rotation steps, each row followed by its count of steps
The counts run from 0 to 215.
[124 132 119 126 150 117 117 106 127 165 101 168 108 113 148 167 101 162
 121 112 149 175  85  92 114  96 141 120 115  98 113 171 114 136 171  78
  95 122 149 140  90 142  93 108] | 186
[125 146 170 162 124 165 128 118 137 122 106 136 101  87 140 165 103 158
  77 118 126 122 107 103 115 108 190 102 146  90 125 120 145 141 158  77
  78 108 141 123 106 116  71 119] | 192
[148 135 121 101 170 130 157 179 158 153 142 114 109 145 124 138  99 120
 149 136 118 153 123  76 127  96 129 169 126 111 123 150 184 147  80  93
 168 138 121 113  71 148 138  99] | 71
[142 112 172 135 162 148 135 193 143 126 110 108 112 154 141 120  78  95
 136 143 107 124 122  97 124 112 179 177 157 151 116 146 151 164 127 145
 148 111  95 142  69 119 186 131] | 210
[ 91  88 166 143 145 128 124 187 131 102 108 154 108 113 151 114 123 164
 123 123 155 145 138 121 123 116 125 157 126 143  98 126 152 133 128 174
 193  72 148 107  97 104 132 161] | 128
[127 133 111 112 141 133  99 204 171 117 104  90 144 176 130 124 102 119
  86 128  96 117 109 107 149 101 139 162 120 151  89 134 134 132  89  95
 169 114 116 154  92 120 112 101] | 65
[ 85  95 174 149 144 128  98 157 111  99 126 159 116  97 137 120 124 162
 116 110 173 131 142 116 124 119 108 128 131 100  96 130 154 128 145 184
 146  74 154  94  90 117 108 157] | 129
[103 105 155 146 130 141  78 129 115 140 150 131 127 124 112 120  89 138
 144 115 180  85 120  98 112 133  84 146 129  81 114 178 170 150 165 156
  99 100 178 116 109 106 127 154] | 135
[107 101 120  99 105 129 132 150 157 160 106 124 124 133 148 116  97 139
 119 139 134  75 105 120 109 111 122 174 148 153 144 179 123 142 115  74
 165 108 133 187 119  67 130 139] | 168
[146 120 107 117 138 116 126 200 178 161 109  99 126 168 133 125  90 122
 111 127 113  96  98 113 123 135 111 181 131 162 104 187 144 131 103 100
 164 104 113 147 102  99 144 143] | 60
[ 99 149 126 159 137 159  81 136 122  98 130 107 124 132 114 135 100 157
 101 110 116 127  90 123 117 130 150 141  89 135 110 114 129 144 165 108
 110  97 214 159 141 178 106 104] | 110
[120 144 119  90 174 111 110 208 166 126 109 128 139 154 146 134 106 116
  99 131 130 158 122  91 159  82 135 158 131 117  98 145 172 136  90 120
 175 122  97 118  58 135 113 111] | 66
[104 143 129 155 127 168 115 170 141  94 134 103 120 133 131 133 106 146
 108 124  82 146  93 106 121 114 162 154  92 171 117  94 128 147 128 106
 152  81 200 163 148 174 141 110] | 111
[145 111 151 129 126 122 150 202 191 140  94 140 124 118 159 124 119 138
  77 131 114 158 117  99 133 114 135 146 141 157 101 125 136 129  83 117
 180  75  97 100 108  85 115 141] | 50
[ 91 117 160 134  86 167 128 136 157 123 130 124 121 113 126 109 122 146
  86 136 127  66 134 109 112 109 142 128 161 125 141 125 154 147 107  70
 131 120 155 158 124  60  92 150] | 162
[157 124 132 141 150  94 140 155 171 168  97 176 115  95 159 160 108 156
  95  97 156 177  88  88 123 132 110 141 121 123  83 166 127 120 126 135
 129  88 128  88  96 112 107 159] | 46
[ 99 142 161 129  95 179  80 124 132 117 166 118 140 123 126 113  96 132
  94 108 138  96 126  65 136 117 122 127 121 110 112 122 150 169 139 132
 112 117 202 124 132 114  85  95] | 146
[127 124 179 148 133 170 117 180 127 113 115  86 137 159 139 127  70  98
 103 143  95  88 125 111 120 125 199 156 153 132 119 125 145 161 130 115
 110 103 118 154 102 108 147 132] | 209
[152 122 154 138 109 166 152 154 163 156 144 102 120 117 159 136  84 103
  98 118  99 130 116  58 118 117 155 164 155 154 114 123 139 167  96 110
 147 102 134 120 130 116 152 110] | 39
[137 117 164 176 148 146 154 111 128 151 115 139  95  85 127 157  92 143
 124 129 140  99  92 123  90 133 170 132 141  84 133 160 141 130 165  92
  59 123 141 126 107 112 116 150] | 197
[109 115 139 146 188 124 123 146  99 125 149 129 101 128 111 147 101 132
 178 127 156 128  99 121 110  94 143 159 114  76 117 159 172 137 151 147
 126 123 154 121  57 181 158 129] | 103
[ 82 136 119 164 149 158 101 197 142  77 103  84 131 148 105 119  99 138
  99 131  94  75  93 164 106 130 157 134 115 145 117 113 143 106 145  81
 130 108 162 168 132 134 106 142] | 95
[ 89 123 172 142 102 155 117 117 142 127 124 159 127  94 126 118 121 168
  78 113 168  99 135 104 125 104 129 104 153  94 133 130 156 131 132  92
 111 116 156 137 116  64  64 139] | 161
[ 96 105 196 167 117 175 101 130 109 120 122 122 136 114 150 127  79 118
  89 115 139  84 120 105 116 124 161 126 170 100 127 131 140 162 167 129
  92 117 129 158 113  92 116 137] | 22
[111 130 143  90 162 124 133 132 119 165 126 158 107 129 152 146 100 121
 166 123 154 147 116  86 132  60 150 150 144 106 135 164 160 159 128 114
 143 139 121 146  56 134 130 105] | 180
[141 116 152 169 111 151 161 137 134 140 115 112 100 114 128 140  87 144
 106 138 107  76  80 130  81 149 174 147 152 134 139 156 123 135 148  81
  81 107 149 160 126 112 146 156] | 198
[133 158 105 153 130 152 124 156 166 117 119 100 124 122 103 158 116 164
  74 119 120 119  87 109 124 131 146 126  97 121 103 117 148 106 131  50
  90 126 180 131 135 138  66 121] | 79
[ 87 135 149 161 139 183  97 177 116  84 145  76 130 138 105 122 101 114
 119 135 104  69 120 129 113 106 164 156 132 104 133 110 169 143 142  95
 114 122 162 166 123 147 130 123] | 100
[121 112 129 139 147 141 195 194 170 125 138  98  93 110 114 133 121 148
 131 155 107 120 118 130  99 102 147 159 137 128 139 118 180 112  68  83
 166 112 128 125  85 132 159 155] | 86
[112  85 162 142 169  97 135 136 127 134  81 177 112  90 182 140 108 177
 129 106 167 165  80 117 106 106 132 125 130 146 110 158 119 130 168 139
 125 103 125 154  92 118 146 165] | 15
[149 124 169 158 174 129  96 138 114 138 132 120 115 140 123 143  64 119
 128 115 149 127 103  99 119 119 153 151 136  82 104 177 162 148 177 155
  67 127 127 104  66 136 143 121] | 212
[ 98 120 136 120 129 128  57 122 123 124 138 150 139 133 127 124  93 155
 116  96 175 115 106 108 140 131  79 134 110 105  97 173 131 145 169 147
 118 104 193 141 113 114  87 124] | 140
[ 93 105 164 176 118 139  92 131 130 111  86 144 122 123 155 124 104 170
  71 100 120 102  95 125 114 134 163 116 135 132 120 134 113 133 178 106
  97  93 147 185 147 103 109 160] | 17
[151 159 102 144 121 135 132 142 159 153 151  86 126 139 101 142  86 137
 102 124 122  99  89  86 106 127 134 151 109 111 123 155 156 115 111  50
  85 138 175 142 132 149 106 106] | 74
